In the data rows, 128 means zero.
Some points, one per row:
141 103 112 105 147 129 132 128 129 119 119 136 117 132 135 122 104 127 131 135 124 149 137 122 147
150 133  86 169  84 150 168 136 123 127  85 119  92  92 105 129 124  99 180  64 157 113  72 102  85
117 136 124  99 166 161 143 158 113 140 139 109  92 155 103 104 153 152  68 136 135 152 150 117 129
112 103 140 115 159 139 156 123  94 143 128 111 139 128 127 124 137 140  97 132 122 115 147 122 137
118 129 166 106 129 128 118  95 131 111 131 144 139 110 161 155 134 118 138  89 118  94 157 117 136
 93 131 152  92 114 152 139 105 102 119 121 135 148 102 148 158 149 121 122  90 117  81 132 117 106
140 110 163 187 102  95  84  79 158 126 121 146 131  87 181 157  89  54 239  59 128 118  62 110 126
139 101 132 101 105 196 202 138 102 136  69  90  61 101  86 105 135 153  82 116 127 101 151  85  82
134 139 136 130 131  94 118 130 144 143 141 142 154 134 129 145 107 127 137 138 120 115 137 141 114
129 152 136 107 147  85  77 136 147 144 177 149 149 162 134 140 112 148 113 169 115 132 133 139 152
117 112 171 110 142 102  96 112 135 132 135 170 158 111 171 164 114 109 175 100 118 109 126 110 147
115 144  84 106 102 221 191 167  79 139 100  87  56 128  70  98 162 181  50 108 158 123 124 110  65
138 158 122 159 141 100 122 143 135 141 154 126 131 140 130 129 100 131 162 113 134 153 109 136 133
124 109 130 139 147  54  82 110 147 146 165 154 186 135 157 153  94 122 179 155 125 133 100 146 193
148 149 148 113 191  21  61 120 172 139 191 172 196 172 164 146  89 104 152 191 106 144 143 156 191
116 111 165 110 131 125 113 119 124 129 122 157 140 104 160 158 123 112 161  89 124 106 121 101 132
158 109 137 143 146  61  58 106 177 110 134 182 160 135 182 154  94  75 208 135 135 151 117 120 162
107 124 106 115 160 114 122 131 148 140 140 149 140 146 133 147 110 148 111 157 130 128 131 146 129
110  99 157 152  86 183 140 109  81 117 126  68  97 108 124 111 162 105 104  83 122 123  99 119 145
126 103 121 150 120  99 116 117 125 143 129 132 149 112 139 144 105 118 175 118 139 129  85 123 158
119 127 134 130 111 148 118 112 123 130 116 132 118 118 124 135 148 120 129 110 139 119 131 116 115
150 138 124 115 159  84 111 129 136 125 153 148 158 145 152 125  88 102 157 143 116 152 117 143 160
138 149 124 146 120 120 104 133 129 115 136 144 148 131 145 124 126 112 156 131 132 141 115 136 140
111 143  87  94 114 185 166 177  86 131 112  93  95 136  55  87 185 198  43 146 140 134 161 135  98
134 122  95 120 127 163 154 122 113 108  89 114 104 145 109 108 173 133  61 156 152 130 156 134  83
126  99 109 140  90 184 169 112  78 126  73  72  71 103 106 104 143 115 103  92 150 111  94 104  99
141 120 141 147 115 143 165 170 125 123 119 117 106 118 116 112 119 111 144  91 130 156 114 119  96
139 159 123 162 142  91 117 142 141 142 156 131 138 139 136 131  96 125 175 110 134 155 107 137 136
120  94 105 144  99 155 159 129  92 139  96 100 109 102 113 123 132 132 134  98 147 124  88 114 125
171 143 133 199  99  91 112 126 162 132 101 177 140  93 166 157  91  52 255  60 162 140  66 101  97
130 126 117 116 131 145 160 139  95 134 127  93 121 139 104 103 143 145  67 144 136 124 138 137 114
133 134 118 134 121 118 128 155 130 101 155 107 131 144 102  92 134 175  88 158 122 142 168 164 114
Then 20 other points, each followed by its number:
 98 131 143  71 159 144 128 141 114 119 156 116 136 164 103 127 159 175  30 182 108 120 173 147 144 0
148 131 129 157 112 130 118 152 143 132 127 147 112 105 148 131  90 106 205  83 139 147  77 117 121 1
149 131 120 148  76 187 162 137  94 128  57  87  63  95 101 109 161 110 129  85 163 125 101  88  73 2
108 134 103 129 133 160 148 149 109 123 120 115 117 126 100 112 153 138 105 121 117 143 116 129 114 3
106 116 181  78 152 117 132 102 108 154 141 114 146 122 138 140 129 141  93 145  97  91 157 114 160 4
136 132 115 155 112 127 135 143 134 127 131 139 117 115 125 139 118 122 156  87 144 126 103 117  90 5
122 107 178 116 108 144 150 104  99 147  99 104 116  83 140 143 127 105 148  79 114  87 111  85 128 6
134 117 177 143 129  86  99  85 125 143 137 117 133 101 149 159 117 109 156  85 127  86 116  91 139 7
 98 124  96  93 163 151 153 140 127 140 130 128 117 152 107 131 132 177  54 169 133 123 153 147 114 8
138 155 124 140 127  68  74 146 153 131 157 162 171 131 128 135 121 125 190 138 127 145 114 144 156 9
140 128 143 110 140 146 141 129 101 132 107 127 116 116 124 122 143 128 122 113 134 120 144  89 126 10
152 107 128 122 155  76  89 116 159 120 143 168 154 135 167 143  75  98 194 134 115 156 118 128 175 11
122 166 112 119 149  91 108 118 134 148 163 122 164 133 128 156 105 144 145 105 107 139 176 171 170 12
119 137 118  97 151 157 143 162 121 140 148 123 108 148 111 105 124 178  82 153 127 144 149 143 130 13
111 122 112 116 159 113 138 131 136 149 133 138 150 143 123 142 128 135 105 168 124 120 129 140 136 14
163 131  91 163  73 162 193 144 110 109  73 113  90  88 106 109 123 110 171  74 166 136 100 110  65 15
153  93 132 163 140  89 105 131 170 123 117 152 134 128 156 136  85  88 203 119 138 155  99 103 145 16
116 126  85 124 161 137 155 134 147 126 126 145 131 152 121 121 136 147  85 167 137 132 148 158 113 17
138 144 119 144 106 156 133 140 110 114 114 125 123 122 129 115 141 118 135 116 141 137 112 124 117 18
116 120 153 113  79 187 136 124  77 123 110  88 111 110 111 113 171 140  99 126 123 126 122 113 159 19
Which two of these numbered points are nearest to each point below, ignoring the 2 directions in which the first points spread most? Their numbers follow each, nearest first.
114 130  94  97 147 143 151 127 134 114 132 132 139 154 127 124 130 136  69 164 118 127 162 157 118 > 17 8
137 102 111 112 132 160 134 127 123 106  93 126  94 134 123 114 144 128  99 132 147 140 148 109 114 > 11 16
121 115 166 119 135 123 131  93 102 143 128  95 109 109 121 139 140 141  92 104 127  83 143  94 125 > 7 6
152 124 121 177 109 119 144 141 159 106 115 133 118 113 128 115 117  93 173  97 126 143 113 136 100 > 15 5
143 114 153  98 145 109 133 121 149 143 129 136 127 131 125 131 102 145 123 165 106 109 161 112 144 > 10 6
144 162 142 156 142  73  82 119 176 122 154 163 143 136 156 141 100  99 194 122 118 137 110 134 135 > 5 18
126 102 147 144 140 124 144 117 105 139 119 125 142 108 146 136 120 105 156  99 129 114 112 111 133 > 10 14
116 158  96 115 124 157 159 131  99 143 122  87 115 115  96 135 132 156 107  78 120 132 175 153 129 > 12 3
126 131 137 145 107 157 131 130 137 128 123 129 108 117 133 132 121 115 139 103 128 119 109 121 105 > 13 5
106 116 103 117 140 160 173 138 110 147 103 116 118 129 103 127 148 141  78 145 133 114 127 124 106 > 14 8
 95 147 107  98 176 126 124 147 122 129 162 129 152 165  98 114 152 171  60 185 100 143 157 160 150 > 3 14
